In the data rows, 128 means zero.
Some points, one per row:
[128 151 163 133 110 102 163 145 132 110 118 147]
[164 108 103 133 121 138 163 125 111 144  73 110]
[128 103  97 132 130 128  94 124 132 116 149 120]
[126  73  97 141 105 137  67 120 176  89 155 116]
[ 95 155 183 116 130 109 135 131 128 140 145 148]
[119 129 148 134 122 111 135 136 128 120 126 130]
[110 150 151 121 138 112 133 129 138 133 144 136]
[185 177 164 110 100 144 150 152 121  63 134 119]
[131  98 100 160 127 119  83 123 139  97 146 134]
[115 140 130 129 133 120 143 124 128 150 136 137]
[144 132 136 121 124 134 137 140 128 103 134 125]
[106 184 206 128 112  95 180 146 147 103 129 152]
[ 75 166 172  99 137 119 129 124 162 131 181 127]
[190 104  36 190 134 166 147 115  95 178  55 140]
[103 118 156 160 107  93 105 154 142  91 133 133]
[117 143 103 128 145 131 136 128 114 156 120 157]
[ 92 145 151 113 147 108 131 133 133 129 147 139]
[130 111 109 134 123 121  99 125 127 117 148 135]
[ 92 150 162 107 146 103 131 130 121 131 155 140]
[145 118 106 134 130 135 143 127 119 147 100 125]
[120 137 147 127 116 116 138 132 121 126 131 137]
[152 132 137 120 127 141 133 133 123 108 140 124]
[132 117 132 131 132 141 124 122 119 146 123 105]
[152  98 126 119 110 133 157 130 116 140  73  78]
[109 138 143 124 137 112 134 128 123 139 124 139]
[119 137 184 130 106  99 129 145 122 124 135 133]
[115 133 145 128 122 119 134 118 119 136 130 132]
Here are 16 more points, each followed by its number:
[115 129 155 103 126 119 134 141 112 134  94  94] 0
[132 137 123 118 132 132 138 131 129 111 138 133] 1
[146 119 140 121 116 112 150 139 110 142 104 108] 2
[138 107 116 127 124 136 130 118 132 127 111 111] 3
[137 128 110 136 132 128 132 129 120 143 114 139] 4
[110 140 144 121 127 107 136 131 120 136 131 142] 5
[135 118 121 135 121 149 129 109 127 153 121 128] 6
[112 137 146 125 127 107 134 131 115 141 120 142] 7
[131  80 105 143 101 133  94 116 162  94 145 127] 8
[140  19   5 135 144 161   0 113 157  97 222  93] 9
[138 132 134 124 121 127 134 128 126 112 129 126] 10
[153 137 155 121 119 139 133 136 124  97 136 121] 11
[139 119 109 135 134 140 131 122 117 141 114 133] 12
[118 136 129 135 140 106 133 131 106 149 112 150] 13
[175 135 143 116 105 139 134 138 123  76 143 120] 14
[127 125 110 123 128 142 125 114 139 141 133 118] 15
Which of these numbered points is nearest to each point below, looking only along the 3 directions in which the first points spread most? Its number follows each.
[154 109 147 108 120 123 168 132 109 159  71  77] > 2
[117 130 134 128 128 121 114 133 121 125 143 133] > 1
[132 106 116 131 116 138 115 119 127 116  95  79] > 3
[ 96  55  27  81 186 239   0  96 184 145 221  46] > 9
[110 122 152 166 122 106 103 129 127 110 137 143] > 1
[133  53  24 116 147 166  26  98 158 105 189  78] > 9
[121 135 116 129 137 137 133 125 118 145 124 154] > 13
[ 71 193 211  81 146 119 151 118 161 123 198 145] > 5
[ 95 159 112 125 155 109 131 136 115 149 133 158] > 13
[142 123 120 134 126 136 133 123 125 140 124 129] > 4
[133 127 117 133 125 133 131 124 118 140 122 131] > 4
[136  93  90 145 112 143  84 117 161 101 153 137] > 8
[120 128 138 120 120 132 120 126 125 126 121 107] > 1
[128  60  37 156 113 168  24 105 195  85 184 124] > 9
[135 115 127 148 119 128 135 131 123 167 106 128] > 4
[129  85  70 145 117 147  67 110 190  91 151 142] > 8
[137 110 115 128 124 139 131 123 130 131 115 110] > 3
[202 124 149 117 104 130 153 147 139  64 131 118] > 14
[152 104 158 108 111 116 166 150 112 135  80  83] > 2
[139 155 152 121 125 115 145 142 143 101 142 133] > 11
[135 147 151 115 127 121 145 134 144 107 146 127] > 11
[143 101  97 134 124 142 120 116 135 131 114 113] > 3
[131  95  80 128 128 135  78 113 144 113 176 120] > 8
[ 90 148 127 135 149  86 143 137 101 157  99 166] > 13
[110  81  68 101 163 200  44  94 160 138 177  77] > 8
[150 102 162 114 120 116 158 144 101 156  57  75] > 2
[134 118 118 125 124 132 127 134 122 136 120 122] > 3
[129 112 137 121 120 137 127 124 128 133 112 106] > 3
[156 124  82 153 127 136 144 115  90 158  76 135] > 12
[129 120 141 112 135 139 123 137 115 139 108  90] > 4
